T: a few groups of rows, each row roughly a mix of its group's hidden directions; one row fits no group:
T (169 x 12):
[[ 22   0  15 -16  10  28 -37  15 -30   4   6  -2]
 [-22  -2   3  15 -19  -6  41 -13  32 -18  -8   3]
 [ -6  10 -13   0  -2 -24  43 -13  26 -17 -20 -13]
 [-12 -11 -28   7 -14 -13  37 -17  30 -15  -9  -7]
 [-16  -3  13  32 -16  30   3  -8  17 -36  -2 -13]
 [ 27   4  -4 -33  13 -18 -22  19 -23  25   6  -4]
 [-25   2  -9  13 -11  -8  40 -17  32 -20   1   1]
 [  9   3 -28  -4   7  17   3 -14  29 -45   0  -7]
 [  3  14 -20 -16  13 -25  38   1  26 -10  17 -16]
 [ 26  -2   8 -35   9  23 -34  18  -3  10  14  -4]
 [  6  -4  13  11   6  21 -48  21 -24  11  10   8]
 [ 17 -23 -13 -43   8 -26  19  -1  19  -4   0  -8]
 [  8   3 -13  52  13  32  -6  -7  -4 -13   7   3]
 [-22  -4   0  14 -13 -27  39 -21   9   0 -26  -8]
 [ 19   9   2 -37  27  -9 -13  20  25  14  19  -4]
 [ 29   8  -9 -28  20   4  -8  16  -3 -16  40  -5]
 [  6  -6  12 -36 -19  14  -5  -4  39 -17 -22  -7]
 [ -8  27   7 -30   4 -38  15 -11 -23 -14  10  -3]
 [ -4 -11  12  -1 -16 -19  21 -22  21  33   7  31]
 [ 27  12  -5   0   6  25 -12   9  30 -36 -14 -15]
 [  0  -7 -32  -1   6 -31  40 -21   2   9  -3 -17]
 [ 28  17 -16  14  35  17 -10  11  -6 -11  32  -2]
 [-20 -13  29  -5 -24 -16  -2  -3 -20  34 -20  12]
 [-15   0   3  16 -27  -2  31 -21   4 -26 -33   0]
 [ 31  12 -28  -8  30  -7  -2   5   2 -32   8 -20]
 [  2  23  43 -13 -11  -7   3  18 -17  23  -9  21]
 [ 23   1  19 -21  21  18 -32  15 -24   8  19   6]
 [-34  26   3  29 -14 -12  18 -13   7 -17 -24   3]
 [  6   3 -18  -5  13 -13  24   5  16 -32  42  -2]
 [  0  -5  -2  18   8  22 -31   7 -36  13  31   9]
 [ 31 -14   0 -14  10 -12 -18  35  11 -12   9 -30]
 [-18  -5  -8   0 -17 -19  41 -21  19   3 -28  -9]
 [  5 -19   9  13   5   8 -23  13 -21  50  -7   6]
 [  7  -4  12 -23 -15   2 -41  -2 -20  17 -32  -6]
 [  3  -3   6 -28 -19  -7 -33  -4 -18  12 -36 -16]
 [  0  16  19  13  12  14 -31  15 -44   3  -6  -9]
 [ 13  16 -11 -26  12 -20  28   7  31 -10  26  -8]
 [ -3  -1   1  40   6  33 -15  -3 -17  21   9  24]
 [ 26   2  14  -3   2   9 -36  22 -23  25  -3 -22]
 [-18  17 -14   4   1  -3  37 -29  20 -30  -9   0]
 [-17   8  -1   0 -25 -19  29   3  45  -1  14   0]
 [  9  10  21   1   8  22 -36  14 -40   9  -3  -2]
 [ 10   4  -8 -30  -1 -16  31   3  25 -32 -10 -19]
 [ -5  -1  23  22  -3  -3 -22  12 -41  29 -13  -4]
 [-13 -14  14  27 -13  21 -32  -2 -30  15 -16  12]
 [  1  -4   8  38   2  22 -26  13 -20  28  -8  18]
 [ 31   3  -4 -30  23   9 -26  22  -4  -2  24 -10]
 [ 15 -15 -22 -37  10 -22  20   5   9   8  28 -12]
 [-35  -5   2  25 -14  -4  30 -20  23  -5 -13  15]
 [ -6   2  -4  -7   7  -6 -40  11 -35  26  23 -11]
 [-12  -9  -1  39  -9  -4 -11  -4 -36  -6 -34  -3]
 [ -7   8  -2  -3 -12 -16  37 -16  31 -16 -31  -7]
 [-22 -19  20  22 -16 -27  14  -5 -14  29 -16  12]
 [-25  21  12 -13 -33 -19   5  -4  -9   9 -33 -18]
 [ 31   5  13 -19  10  10 -34  17 -33   7  -7  -9]
 [  0 -18  -6  41  -2  37 -19  10   8  16  -4  14]
 [-29   3 -11  25 -27 -15  26 -17  13   5 -27  -1]
 [-17   9   8  -1 -17  -4  36  -6  25 -20  29  20]
 [-31  29  12  35 -17 -17  -1   6   9 -12 -18   7]
 [-18 -22  12  -6 -24 -22   6   9  -4  37 -30  -1]
 [-15  -8  29 -21 -17 -15 -17   3 -19  37 -15   8]
 [-19   2 -17  -9   7 -25 -27  10 -23  23  27 -19]
 [ -6  37 -15  -9  -9  16  10 -22  37 -15  -2  11]
 [-23   7 -17  -9   9 -26 -27   7 -23  27  21 -13]
 [  8 -36 -11 -11   2  -9  -9 -12  -7  15 -45 -13]
 [-15  11   5 -40 -13 -34  17 -14   4 -21  -7 -12]
 [ -1  -7  31 -17 -10 -15 -10   6 -26  41 -12  12]
 [ 17  -6   4   8   1  31 -35  -5 -32 -14 -23  -1]
 [ 17  -3  24 -42   1   4  18 -21  21 -17  -1  16]
 [ -8   2  10   3  -3   5 -46   8 -34  29  -4  -3]
 [ -6  15  11  26   4  25 -33  14 -25  12  25   9]
 [ 30   0 -21 -16  14   5 -18   6  21 -40 -10 -13]
 [ -7   3  -7  10 -19 -25  25 -19  39  23   1  11]
 [  9   7 -31   5  11   8   2  -3  25 -48   7 -12]
 [-10  -4 -24   6 -29   1  27 -25  18   6 -30 -14]
 [-26   6   1   8 -14 -25  40 -10  32   6 -10   1]
 [ 16   2 -10 -30   0 -29  -1  -6   0 -32 -32 -16]
 [-30  -8 -19  20  -7  -8  33 -20  30 -11  11   4]
 [-32  15  15  39  -4 -32  -2  17  -3  -2  -6   6]
 [  5  23  -6  46  19   9  -1  11 -12 -18  26  -2]
 [-30  -1  20 -14 -30 -20   1 -21 -12   2 -31   6]
 [ -2  -3 -15  -2  -6 -20  31 -16  15 -10 -42 -21]
 [ -9  -3 -35  17  15  17 -20  -9 -17 -13  23 -29]
 [-41   1  -2  36 -12 -13  30  -8  11   5  -3   4]
 [ -5   9   1  -5 -15 -16  38 -19  30 -16 -30  -3]
 [-15  -5  21 -28 -34  -5   3  -5  25  -9 -32  -2]
 [-24   3  -6  12 -13  -4  42 -18  32 -21   3   4]
 [-28  -2   6  15 -23  -9  32 -23  19   6 -27   7]
 [  6  -5 -18  18  29  -5  23  12   8 -10  45   2]
 [ -6 -36  15  17  -6 -27  -3  19 -26  27  -8  -5]
 [-35  -4  -4  34   5  19  10 -25  15 -20   7  15]
 [ -1  -6 -25  -1   0 -11  28  -5  34 -39   1 -14]
 [ -7  -2   0   6 -10   5  40 -18  37 -28 -10  10]
 [  5   9 -19 -18  12  -9  19  -2  20 -38  35  -2]
 [ -3 -23  16 -21 -20  -7  27 -27  10  21 -15  23]
 [-16   9  -6  12 -13 -13  42 -21  23 -18 -23  -4]
 [-29   8  -2  33   3   9 -22  -3 -29  31   1   9]
 [-27 -20   1  22 -17 -14  32 -25 -10  10 -16  14]
 [ 30  -3   4 -27   9   5 -36  15 -26  14  14  -5]
 [-20   4  -8  10 -10  -6  39 -16  36 -24  -5   1]
 [ 15  -2 -18  11  31   1  18  14 -11 -16  42 -12]
 [-20 -11 -19   4 -14 -14  43 -26  12 -16  -8 -10]
 [ 25   6   4   3  26  17 -25  17 -41  -3   0 -13]
 [-21 -26  11  26 -20   9 -18  -7 -17  17 -30  11]
 [  8 -18 -17 -38   5 -24  31  -6  23   2   6 -10]
 [-19  12  -3   8 -20 -15  30   2  45  -4  16   1]
 [-27   9  -6  20 -15 -20  34 -18  17 -15 -24  -6]
 [  8  12  10 -27  -2  21  13  -5  35 -25  25  15]
 [ -9   7 -10  20  10  -2  45  -2  23 -20  27   5]
 [-12  15  -5  37  28  -3  30  14 -23  -7  15  -8]
 [ 10  -9   6  -6  12  14 -40  21 -24  18  28   6]
 [ -1  11  -2  47   9  33 -12  10  -3   2  19  18]
 [ 29 -13  -3 -27  -1  -7  24   3  33 -29  10  -6]
 [-32   4  -4  25 -15   1  32 -19  27 -18  -7   2]
 [ 21 -28  -2  -1  18  16 -45   2 -11  13  10  13]
 [ -6   7  -6  -3  -7 -21  39 -12  31 -19 -27 -11]
 [ 11  -9  -2 -28 -21   7 -38 -12  23   5 -27   1]
 [-10  31  25  -1 -17  15 -30  11 -18  25  13   7]
 [-11  10   2  33  -2  36 -13 -19 -24   9  17  17]
 [ -3  -4   2  41   1  31 -10  -7 -20  24  -2  26]
 [  4  -6  -8  45   8  33  -9  -7 -16  16   3  22]
 [-41   0   0  38  -9 -14  30  -5   7   3  -1   1]
 [-10  47  21   7   9  21 -12 -14 -23  -6 -13   3]
 [-22  12   0  35   1 -16   9  33 -11  30   7  -8]
 [ 13 -21 -16   1  28  -2 -25  18 -11  25  33  -5]
 [ 27   7  -7 -18  26   6 -28  22 -14   4  32  -7]
 [ 21   6  -6 -25  17 -14 -25  22 -30  20  16 -12]
 [ 18   0 -29  12  22  22   6   8  26 -20  30  -8]
 [ -1  -5  12  -1   1  22 -33  17 -16  20  38  16]
 [ -1  44  12   6  -2  41  -4  -3  13  -2  19   3]
 [-23 -12   3 -21 -29 -21  23 -20  10  -6 -31  -4]
 [-11   9 -19  -2 -11 -33  31 -17  31 -18   9   2]
 [  7  10  14  19   1  31 -42  13 -27  -2   3   6]
 [  1  11  16   0  11  13 -31   6 -47  21  -4   6]
 [-12 -33  12  21  -5 -31   3  18 -26  18 -13 -10]
 [ 16 -14 -18  12  31   3 -27  20 -12  18  31  -7]
 [-23  -1  26   0 -29   1  15 -21  -3  -1 -34  23]
 [ -5  12  -7   2 -10 -17  39 -14  28 -21 -27 -12]
 [-21  -1  -1  15 -16  -6  43 -13  32 -20  -3   1]
 [-31 -15  18  -7 -30 -14  18 -16  -8  26 -14  15]
 [-29   5  23  16 -30  -7  28 -15 -11  11 -16  18]
 [ -4  -1   3 -31 -31 -20   2  -9   6  -3 -39 -21]
 [ 40   0  14 -33   7   8 -29  14 -15   1  -9  -2]
 [  8  12   4 -31   6  11   0  12  24  13  46   6]
 [-13  -3  25  15  -8 -12  -7  12 -31  44  -5  10]
 [-26   4 -14  20 -20 -15  33 -19  22 -13 -21  -2]
 [-19  -2 -25  43  -4 -10  -9  13 -17  27   1 -14]
 [ 13  15 -16 -33  21 -15  11   2   7 -23  37  -3]
 [-22  20  19  15 -14  28   3 -20  15   3  -5  35]
 [-26   4  -9  16 -20  -7  35 -27  13 -13 -25   3]
 [-10 -14   9  39 -17  24 -15  -1  -5  17 -29  16]
 [ 23   4  -3 -45  15  -8   4  17  27  -8  20 -10]
 [ 13 -15  18 -13  14  20 -31  19 -40  -2   6   3]
 [  9   8 -27  -7  10  10  11  -6  32 -43   9 -16]
 [ 21  -1 -23 -14  12  25 -28  19  10 -15  32   4]
 [ 18  10  26 -33   6   1  21 -24  23 -22   1  12]
 [-22 -17 -34  33  -5  -1 -14  25 -18   4  -1 -13]
 [ 14  -1  -6 -13  23  15 -31  21  -7  11  39  15]
 [ -1  46  -7 -11  17  28  -2 -21   7 -21   8   7]
 [-18  -3   2  23  -1 -30  22  -6 -38  18  15  13]
 [  6  12  -6 -29  -4  -8  38  -6  32 -15  24  -1]
 [ 13  24 -13 -26   0  27   0 -13  33 -26   9  10]
 [-37  -7  18  26 -22   8  14  -6  -4  32   8  12]
 [ -1   6 -28   6   5  14  13  -9  33 -42  10 -12]
 [ -1  -4   6 -30 -26 -10 -22 -10  -6   6 -43 -15]
 [ 23   2   1 -18   5  39 -26   9  34 -10  -4  -4]
 [ -1  25 -17 -18  15  17  18 -22  23 -35  11   6]
 [ 17  -2  -1 -36  19   0 -13  17  21  21  34   1]
 [ 25  -1   9 -34   9  21 -35  22  -2   7  17  -3]]

which group is each row in? (one row of each group first):
[ 35  10  25 -11   0  23 -27  20 -23   0 -11  -5] : (130)
[-27   1 -11  18 -11 -28  33 -12  29  -7  -4  11] : (110)
[-18   4  34 -10 -14 -16   1   5 -23  42  -4   6] : (78)
[-20  -8 -10   1 -11 -27  41 -13  31  13  -4  -2] : (9)

[ -7   7 -16  -1   5 -22  42  -6  18 -16  34   3] : (9)
[ 31   4  -4 -34  22   9 -24  19   1   5  27  -8] : (9)
[ -9   9 -19   5 -14 -17  31 -22  44   5   0   5] : (110)
[ 11  -5   3  -2  15  13 -39  21 -28  14  30   5] : (9)
[ 13  11  39  -8   5   8 -32  14 -30  16  -7   0] : (110)
[ -3 -23   9  31 -17  31 -15   3   7  22 -28  10] : (78)
[ 17 -32  -8 -45   7 -28  10  -1   5   0  -4  -2] : (9)
[  3 -12 -27 -11  -4 -31  40 -18   5   6 -11 -18] : (9)
